In the rows, zero is written as 128.
Each named turn below is shown by a few rows before and after it. Which turns, in which order, take the first row of each later pair to the second? The first pair is answered.
F:
[159 141 125 116 116 120 151 125 127 141 114  90 118 141  97 129 133 123
 132  97 151  67 148 121  97 120 160 138 148 110 112] => [159 120 167 145 140  82 133 160 134 156 139  89 108 157 130 118 100 106
 140 109 133 134 143 134 138 159 130 145 138 118 159]
[158 150 108 110 150 109 159 179  87 125 111 149 125 138 120 155  82 105
 141 118 202 105 153 121 150 106 128 131 129 150 129] => [139 131 110 129 168 100 129 180 122 119 101 176 123 128 161 138  72 108
 125 144 151 158 153 123 160 111 107 118 118 162 152]
[ 86 115 171 135 100 159 135 106  92 101 148 106 151 112 127 173 138 153
  96 127  92 155 105  95 128 111 116 138 146 122 100] => [ 90 117 173 144  97 152 146 113  80 110 158  91 151 115 110 177 130 154
 103 113 114 157 111  95 141 114 124 144 148 121 107]
U:
[133 139 157 161 164  98 117 145 133 162 162 101 131 137 134 114  72  74
 120 116 107 168  95 140 128 130 102  88 119 137 186] => [165 159 144 138 157  99 148 160 126 158 160 103 121 144  83 129  61  77
 127 107 162 108 113 139 149 102 114  92 136 138 157]
[164 137 137 110 144 120 119 112 108 125 158 105  92 106 124  97 121 115
 121 131 132  99 127 131 118 103 129 152 131 115 112] => [153 136  95 105 127 142 113 111  96 128 143 103  92 106 134 109 136 127
 117 138 142 108 124 140 106 122 131 138 117 120 114]
[160 124 136 139 161  94 122 173 174 125 100 130  68 146 142  98 113 137
 137 121  79 126 157 129 124 133 122 106 122  83 152] => [176 134 106 124 157 104 152 174 160 124  87 129  73 144 120 109 114 149
 146 122 115  91 162 143 119 134 135 115 124  87 137]
J:
[ 98 121 118 123 118 119 133  89 150 127 110 150 156 102 133 152 144 168
  82 137 115 160 106 138 120 111 139 105 102 147 114] => [128 123 139 119 122  92 166 123 118 148 145 125 153 134 118 171 111 147
 100 118 174 167 112 149 164 137 146 129 106 149 149]
[114 170 164 138 119 136 127 100  84 147 150 108 147 137  99 127 136 131
 115 133 115 116 116 111 145 139 130 115 120 160 115] => [127 173 159 129 131 129 128 104  95 143 142 109 137 137  97 126 131 130
 125 129 115  95 134 110 139 132 137 125 134 152 106]
[131 104  98 157 117 118 115 158 111 179 129 112 115 139 178 164 107 115
 136 137 126 197 104 146 138 204  99 113  99 133 202] => [181 136  85 129 144  80 142 177 144 190 109  99  71 153 151 144  94 106
 161 133 154  96 151 127 112 147 140 131 159 108 155]
Pairs:
Each pair is 2 to 3 turns apart.
[ 98 115 108 123  97 151 103  95 119 104 116 121 152 108 139 159 149 147
  97 125 116 136 120 131 112 133 135 114 109 140 127] => [106 117 114 129  93 139 105 106 106 125 127  88 148 121 139 163 148 135
 107 111 133 140 118 132 107 151 140 127 111 135 143] : F then J then U
[151 123 121 132 152  87 121 173 133 155 137 108 102 133 143  98 107  92
 156 140 122  94 141 119 148 107 120 126 131 125 126] => [145 133 108 121 136 108 122 153 140 147 114 114 108 127 133 103 126 101
 144 136 116  66 141 116 126  85 140 118 134 128  92] : F then F
[153 156 104 108 126 125 156 133 116 138 108 136 112 120 104 138 118 135
 136 138 159  81 145 131 124 104 150 136 127 127 107] => [107 137 113 129 107 148 135 116 105 131 115 148 144 114 135 151 128 144
 118 144 135 159 112 150 143 147 122 127  92 143 143] : J then J then F
[168 131  70  88 157 119 133 132 142 167  79 139 120 153 139 124 124 163
 122 147 124 105 147 140  76 140 133 124 116 122 125] => [145 119 149 123 159  96 126 145 130 173 135 129 138 168 154 123 109 140
 126 136 117 173 120 145 114 174 105 140 103 123 184] : J then J then U
[121 127 178 128 108 127 159 137 100 126 163 127 140 136 105 125 127 119
 126 105 138 142 114 136 150 128 127 142 124 120 119] => [126 137 136 105 107 147 161 130 101 124 131 125 136 124  97 130 141 133
 116 126 147  92 127 128 120 112 143 133 134 109  91] : U then J
[117 116 118 140 145 116 133 165 136 113 123 128 128 134 148 115 126 136
 121 143  97 161 147 136 115 178 141 107 117 121 143] => [109 127  99 128 145 142 144 148 141  90 108 147 130 125 124 105 131 154
 121 146  97 122 155 138 103 141 151 101 114 118 108] : U then U then J
[114 171 128 118  89 156 146  80  89  72 139 158 196 110 100 150 195 148
 114 105 123 109  80 160 141 120 150  88 103 175 145] => [141 151 168 153 124 101 138 131 106  96 169 158 177 131 138 133 137 124
 134 123 130 163  83 160 201 164 115  97 103 184 208] : J then F
[ 97  86 108 110 133 150  86 104 188 117  51 144  88  82 183 107 134 132
 148 173  91 109 177 142 113 123 137  86 151 128 141] => [126 107 141  89 118 140 143 109 161 118  86 117  85 108 110 120 138 115
 170 123 146  23 182 126 108  82 164 119 188 103 108] : U then F
[123 145 140 114 115 123 132 102  83 134 163 124 148 130 109 122 135 122
 133  92 174 112  99 126 138 129 134 153 132 131 125] => [138 151 114 110 114 119 131 103  87 137 142 120 135 126 108 120 137 121
 135  98 174  89 111 124 121 116 146 157 135 132 111] : U then J
[125 124 166 135 151 119  80 120 164 113 124 139 110 138 144  92 119 122
 110 129  49 134 132 109 105 125 122 122 153 108 119] => [120 147 131 106  98 165 134  93  98 105 137 126 140 127  81 136 154 144
 108  98 124  85 107 121 101 113 144 124 138 116  91] : U then J then F
[174 121 135 111 128  80 186 162 143 138 138 147 132 162 110 129  75 141
 152 144 178 112 149 142 172 121 130 160 137 133 148] => [109 125 103  95  85 168 169  93 125 100 105 160 170 111 104 147 150 175
 114 138 142 118 111 159 117  97 126 140 101 135  83] : J then J then F
[126 118 127 153 103 103 118 150 120 176 116  68 112 144 142 136 135 109
 148 119 134 148 103 124 103 169 160 136 146 129 173] => [ 99 118 111 147  87 136 112 131 107 157 109  77 128 129 140 151 162 125
 134 120 126 156  88 140  87 163 155 121 134 135 156] : F then F then J
[139 130 131 132 152  94 115 145 151 158 106 132 105 133 154 102 118 131
 132 148  94 128 179 119 100 125 138 121 149 119 128] => [155 144 136 129 136  84 140 151 136 170 122 114 105 142 126 110 116 128
 142 126 135 103 169 119 105 135 145 133 159 114 131] : F then F
[105 134 111 122  80 164 147 100  80 128 133 110 157 109 107 162 182 149
 107 112 155 114 120 141 127 141 146 125 112 133 116] => [120 142 100 110  92 160 150 106  92 128 124 112 140 113  96 149 174 146
 120 111 154  86 137 128 112 122 151 120 133 123  95] : J then J
[155  93 190  99 138  74 177 165 132 167 124 150 111 133 120 152 170 131
 126 119 145  90 122 114 149 102 108 158 152 132  88] => [106  71 193 122 121 104 144 137 119 151 132 163 145 112 142 160 184 141
 107 130 115 161  93 131 153 135  81 143 110 148 107] : J then J
[134 148 114 131 127 155  97 105 148 102 137 180 140 103 125 147 110 137
 131 154 129 176  77 141 118 109  84 114 107 155 114] => [137 156 145 127 118 154 125 102 128 108 175 170 153 118  98 149 109 132
 133 137 149 153  73 140 130 104  89 128 116 147 110] : U then F then J
[151 124 143 119 159 106 116 129 180 120 124 153 118 122 159  88 121 115
 123 142  94 134 151 118 129 115 132 119 133 134 110] => [133 145 108  93 106 157 146 107 117 113 121 132 148 115 107 129 165 142
 116 112 154 106 127 137 116 118 144 120 120 140  80] : U then J then F
[147 133 147 109 141 146 129 110 164  67 114 124 149 104 109 114 146 140
 149 117 124  98 106 125 117  71 124 136 146 129 104] => [143 142 136 107 113 155 141 115 116  83 134  85 161 114  98 146 154 135
 155  99 165 101  93 126 110 105 134 151 134 127 127] : U then U then F
[132 140 119 116 100 160 166 101 105 124 125  99 154 125 109 149 129 152
 104 122 172 105 119 133 148 132 126 129 134 139 145] => [145 131 180 126 130 114 161 112 146 126 150  98 126 143 113 111 106 119
 116 110 136 100 127 118 150 110 120 145 174 127 157] : U then U then J
[110 134  63 126 106 170 123 114 112 134  92 127 129 115 141 137 167 158
 129 151 146 116 140 134 122 129 132 121 105 129 125] => [146 125  95 135 129 130 125 157 110 156 117 116 111 143 157 135 123 137
 153 149 169 143 141 130 173 164 116 137 111 133 176] : J then J then F
[137 161 122 108 143 156  97  80 153 113 145 123 116 135 197  75 131 119
 159 122  84 153 144  83  76 102 167  94 141 161 109] => [159 173 102  89 138 164 123  89 145 111 145 126 112 133 166  84 127 127
 162 118 121 105 151  87  88  84 187  98 146 158  83] : U then U
[116 154  95 140 129 165  90 139 137 127 114 138 116 132 132  98 102 136
 144 126 116 158 152 122 120 158 108 102 134 139 129] => [136 164 118 139 145 144 105 151 149 132 122 139 102 141 122  91  89 123
 154 120 124 124 160 115 121 138 124 113 156 133 120] : J then U then J
[125 140 110 141 118 136 134 119  96 118 152 108 153 115 127 163 148 145
 118 134 135 167  91 155 137 156 112 124 103 163 153] => [134 137 141 165 137  92 116 133 123 135 156  90 129 130 149 128 133 131
 138 140  96 169  97 127 126 154 117 135 127 151 174] : J then U then U
[180 119 120 128 188  95 129 166 155 158 131 136  93 151 160 108  65 106
 149 152 119 136 164 127 162 138 123 142 148 143 170] => [ 89 109  84 112 129 191 103  85 126 114 111 160 146  98 159 138 142 141
  97 148  73 173 112 142 100 132 113 108  96 157 122] : J then F then J
[138 131 134 116 135 119 158 142 122 135 148 118 128 146 104 128 127 106
 135 120 166 133 124 130 152 115 133 142 134 138 141] => [135 138  96 105 131 135 152 135 120 134 112 120 126 136 113 134 141 111
 134 135 155 112 136 127 118 109 143 128 146 134 115] : U then J
[134 136 171 124 128 103 147 122 119 115 166 111 140 146 105 123 117 117
 137  98 137 145 124 115 170 148 127 140 130 135 154] => [130 126 132 125 137 116 118 118 129 114 133 139 147 126 139 119 116 132
 131 135 115 182 128 124 182 163 113 123 115 151 178] : U then F
[133 140 197 125 102 117 119  93 124 142 152 113 115 140 102 134 166 155
 129  83 132  98 136  93 114  92 149 153 170 100 141] => [110 120 213 144 110 119  85  88 134 143 161 122 124 132 134 130 157 152
 129 102  99 159 120 100 127 125 126 149 144 112 163] : J then F then F
[158 139 149 133 125  93 159 164  79 162 169  87 119 182 101 159  95 113
 159 105 185 117 133 124 162 156 138 158 139 128 171] => [173 141 149 124 150  76 151 169 129 160 144  99  90 170 101 129  95 112
 165 112 151  66 168 106 124 114 143 165 168 106 137] : J then F
[101 137 118 154 125 159 110 138  91 148 122  74 115 143 165 165 147 131
 139 129 107 155 119 109  71 174 120 122 146 126 148] => [109 143 156 142 134 157 127 115 119 130 128  84 108 145 127 134 159 126
 139 108  93  92 132  86  65 113 135 132 172 101 103] : U then F then F
[122 146  71 150 155 109  81 153 138 142  65 152 106 120 154 131 130 146
 138 151 124 115 162 139 122 171 160 127 140 108 127] => [ 78 143  98 156 126 137  64 119 124 127  94 151 143 104 149 140 161 154
 122 137 106 165 125 153 114 179 148 119 107 116 129] : U then F then J
[117 111 170 117 127 119 137 124 129  94 155 114 160 142 141 117 131  99
  83  88  92 130  93 131 106 146  86 124 124 159 115] => [146 121 176 114 146 103 152 142 153  96 145 123 149 150 131  95 102 100
  94  94 108  96 120 128 115 122  94 125 137 157 105] : U then F then J
[159 132  99 112 160 124 137 145 148 115  90 159 104 125 141 119 103 137
 129 160 137 136 141 147 148 122 134 112 127 153 123] => [166 140 113 106 160 118 150 154 126 125 105 144 104 138 121 134 103 131
 143 146 163 121 146 150 158 119 141 119 133 158 125] : F then F
[113 117 160 124  97 156 161  95 126  92 147 159 174 119  62 133 149 134
 114 105 100 126 112 122 143  79 112 125 123 126  76] => [ 89 111 142 128  89 165 142  90 112  97 137 161 187 114  80 142 161 152
 107 116  91 152 101 133 130 104 105 112 112 136  93] : U then U
[135 123 167 135 151 105 122 120 162 116 132 151 114 129 137  90 105 133
 129 131  80 114 145 118 124  89 131 120 139 112 104] => [149 129 171 122 136 111 154 130 130 117 149 152 126 135 103 114  95 136
 136 113 129  97 140 129 155  90 128 132 134 116  95] : J then U
[157 113 136 142 141 121 150 150 159 161  93 142 114 114  97 119 138 123
 194 159 104 108 164 128  81 116 127 133 209 117 100] => [131 110 168 156 105 131 167 148 105 178 141 119 149 130  74 150 139 119
 193 128 150 155 127 142 110 156 120 145 177 121 154] : J then F then F
[136 146 153 120 123 123 130 109 142  93 142 150 126 135  87 111 125 128
 139 120 120  79 140 109 133  79 135 130 157 112  82] => [ 97 142  95 126  93 167 113 101  86 101 126 130 164 124 116 158 151 146
 114 131 145 147 109 143 132 146 131 113 107 136 119] : U then J
[104 111 185 157 132 112  84 112 158 116 140 142 129 126 150 108 136 111
 121 117  61 154 125 118 110 103 113 128 129 117 138] => [112 134 199 141 101 128 132 110 115 111 177 132 153 136  90 132 148 109
 119  84 122 110 106 123 126  99 120 142 131 111 120] : F then J then U
[139 134 131 128 138 125 155 149 108 123 143 148 120 141 109 134 112 110
 128 138 179 118 127 151 184 133 106 142 119 144 143] => [143 140 117 116 125 138 154 132 105 118 135 140 116 129  93 141 131 125
 118 132 181  95 133 151 159 117 120 141 120 133 124] : F then F then F
[159 149  82  99 149 111 135 137 139 153 104 101 104 135 119 110 134 132
 144 133 140  75 163 138  94 116 168 133 152 130 123] => [110 119 164 137 145 119 102 111 172 116 132 134 117 117 150  85 132 125
 120 134  57 149 134 122 105 111 135 130 133 128 132] : J then U
[116 129 142 103 131 138 104 127 136 182 162 131 109 126 121  86 127 121
 134 131 139  85 138 122 111  91 159 162 160 106 147] => [ 85 116  98 102 113 173  86 111 118 175 145 143 130 105 140 113 154 143
 113 145 131 113 119 133  92 123 149 138 131 129 149] : U then J
[114 140 150 122 123 138 138 128 152 101 130 144 136 131 106 107 145 127
 118 140 100 112 143 126 117  90 132 125 138 117  91] => [ 96 139 123 118 113 161 122 117 133 106 112 142 142 120 131 119 160 136
 117 146  94 132 129 137  97 107 132 118 121 125  97] : U then U
[115 122 228 137 135  97 141 132 165 109 188 153 130 128 123  95 108 106
 122  90  84 131 104 122 153 121  95 146 141  96 142] => [ 87 132 199 116  98 149 140  94 140  91 171 146 154 104 107 116 160 126
  99  85  84 119  90 129 113 104 108 139 126  92  97] : F then F then J
[130 147 117  96 106 149 143 111 109 117 116 119 140 125  86 129 156 145
 116 106 135  69 130 131 105  93 151 130 146 120  85] => [ 90 122 166 138 116 132  91 104 143 112 138 113 149 127 135 104 153 130
 104 113  67 156 121 116 101 120 129 126 140 120 113] : U then U
